+0.16  -0.47  +1.99
-0.66  -3.38  +1.07
+1.95  +4.30  +5.21
->
+1.99  -3.38  +1.95

-0.64  +0.50  +1.22  +1.82
+1.14  +1.83  -1.31  +4.14
->
+1.82  -1.31

+0.86  -3.08  +1.11
+1.89  -4.30  -0.07
+3.14  -3.08  -0.45
-0.24  -0.92  -1.80
-1.74  +4.28  -3.88
->
+1.11  -4.30  +3.14

+0.86  +5.36
+0.80  -3.85
->
+5.36  +0.80

-4.28  -4.71  -0.40  +3.55
+3.50  -0.18  +1.47  -1.34
->
+3.55  +1.47

+1.38  -3.79
+4.76  +0.13
-0.84  -4.95
-3.25  +3.04
->
-3.79  +4.76

+0.10  -0.16  -2.88  +0.53
+0.38  -2.15  -2.09  +0.28
+0.38  -2.20  +0.02  -1.55
-1.95  +0.03  +1.27  +4.13
+1.02  -0.06  -2.34  +1.16
->
+0.53  -2.09  -2.20  -1.95

-1.65  -4.32  -0.96  +1.61  +3.09
+2.41  +0.55  -0.84  +1.10  -0.11
-3.71  -2.17  +2.92  -3.34  +2.61
+0.46  -0.45  -1.53  +2.58  -1.31
-1.75  -2.23  -2.45  -0.33  +2.57
->
+3.09  +1.10  +2.92  -0.45  -1.75

+5.17  +1.22  -2.08  -0.25
-4.56  -0.45  -2.08  +1.20
-4.49  -0.41  -2.08  +1.26
->
-0.25  -2.08  -0.41
---
+1.99  -0.93  +1.38  -1.91  -1.91  +2.32  +2.25  +1.50  -0.10  -3.94  +4.47  -1.23
-1.89  +0.55  -2.18  +1.14  +1.19  -0.59  +0.25  +0.26  +0.79  +1.73  -1.28  +0.97
+1.23  -1.08  +2.30  -2.16  -0.94  -0.09  -0.96  -1.39  -0.13  +0.15  +2.49  +2.62
+2.64  -3.65  -0.60  -1.68  -0.13  -0.37  -1.77  +0.23  -1.12  -0.06  -2.55  -1.65
-0.95  -0.73  +0.36  -0.38  +1.41  -3.00  -3.95  -3.26  +0.05  +5.24  -2.91  +4.64
->
+1.99  -0.93  +1.38  -1.91  -1.91  +2.32  +2.25  +1.50  -0.10  -3.94  +4.47  -1.23
+1.23  -1.08  +2.30  -2.16  -0.94  -0.09  -0.96  -1.39  -0.13  +0.15  +2.49  +2.62
-0.95  -0.73  +0.36  -0.38  +1.41  -3.00  -3.95  -3.26  +0.05  +5.24  -2.91  +4.64

+0.74  +3.42  -3.18  +1.94  -3.82  +3.08  +0.42  +1.12  -2.06  +3.53  +2.64  +1.99  +3.88  -2.21  -2.78  +2.81
+2.68  +4.24  +1.59  +4.56  +3.42  -3.37  +4.32  -1.24  +4.57  +1.67  -1.35  -3.85  -3.08  -0.19  -4.16  -3.30
-2.11  +4.16  -1.74  +2.86  +3.32  +1.33  +2.44  +2.43  +0.18  +2.01  +0.01  -3.31  -3.05  -2.03  +2.80  -3.04
-2.79  +2.75  -3.12  +3.94  +2.07  -4.12  +2.21  +4.24  +4.18  -3.48  -2.69  +0.29  -1.74  +0.04  +2.56  +3.64
->
+0.74  +3.42  -3.18  +1.94  -3.82  +3.08  +0.42  +1.12  -2.06  +3.53  +2.64  +1.99  +3.88  -2.21  -2.78  +2.81
-2.11  +4.16  -1.74  +2.86  +3.32  +1.33  +2.44  +2.43  +0.18  +2.01  +0.01  -3.31  -3.05  -2.03  +2.80  -3.04

+4.41  +1.83  +4.65  -0.89  -0.10
+0.33  -1.39  +2.00  -3.37  -1.39
+1.73  +0.75  +4.63  -3.88  -3.21
-0.67  +2.26  -4.11  +2.72  +1.18
->
+4.41  +1.83  +4.65  -0.89  -0.10
+1.73  +0.75  +4.63  -3.88  -3.21

+0.10  +0.23  -0.93  -0.83  -1.42  -3.90  -0.76  +2.54  +0.42  +0.15
-3.26  +1.00  +0.39  +2.46  -1.10  -2.03  +0.06  +0.17  +1.54  -0.88
+3.13  -1.48  +1.36  -0.96  -0.77  +1.82  +0.67  -0.32  +0.74  +1.31
+2.69  -2.37  -2.04  -1.25  +1.62  -0.62  -0.48  +0.25  -0.63  -0.49
-1.32  +2.63  +0.90  +0.48  -2.73  -1.47  +0.59  +0.36  +2.37  +0.06
+1.51  -4.68  -0.78  -0.21  +1.11  -0.38  -0.56  +0.05  -0.27  -0.30
-0.75  -1.20  +0.75  -0.35  +0.22  +2.16  -1.95  +0.34  -2.94  +2.12
->
+0.10  +0.23  -0.93  -0.83  -1.42  -3.90  -0.76  +2.54  +0.42  +0.15
+3.13  -1.48  +1.36  -0.96  -0.77  +1.82  +0.67  -0.32  +0.74  +1.31
-1.32  +2.63  +0.90  +0.48  -2.73  -1.47  +0.59  +0.36  +2.37  +0.06
-0.75  -1.20  +0.75  -0.35  +0.22  +2.16  -1.95  +0.34  -2.94  +2.12

+1.31  -0.79  +1.97  -0.05  +0.76  -2.85  -1.27  +0.85
+0.87  -2.61  +1.09  -1.54  -0.90  -0.01  -0.50  -2.18
+1.84  +2.05  -0.35  -1.19  -3.12  -4.06  -1.25  +0.73
->
+1.31  -0.79  +1.97  -0.05  +0.76  -2.85  -1.27  +0.85
+1.84  +2.05  -0.35  -1.19  -3.12  -4.06  -1.25  +0.73

-0.36  -0.92  -0.52  +0.45  -0.64  -0.39  -1.56  +0.25  -2.38  +4.39  +0.21  -0.29  -1.90
-1.58  -1.78  -2.30  +0.73  +0.89  -0.97  -1.11  +2.24  -1.77  -0.01  +0.17  -0.91  -1.61
-0.89  -1.66  -1.68  +0.37  +1.49  -0.41  -1.51  -0.27  -1.84  +2.53  -0.46  -0.34  -1.79
+0.27  +0.97  +0.84  -0.26  -1.08  -1.03  +1.53  -1.16  +3.36  -2.51  -0.53  -1.38  +1.76
-0.72  -1.47  -1.22  +0.50  +1.88  -1.36  +1.43  -0.39  +1.97  -3.89  -0.51  -1.58  +1.55
+0.05  +0.82  -0.37  -0.94  -1.07  +0.47  -1.33  -1.52  +1.22  -0.96  -0.89  +0.54  -1.31
->
-0.36  -0.92  -0.52  +0.45  -0.64  -0.39  -1.56  +0.25  -2.38  +4.39  +0.21  -0.29  -1.90
-0.89  -1.66  -1.68  +0.37  +1.49  -0.41  -1.51  -0.27  -1.84  +2.53  -0.46  -0.34  -1.79
-0.72  -1.47  -1.22  +0.50  +1.88  -1.36  +1.43  -0.39  +1.97  -3.89  -0.51  -1.58  +1.55
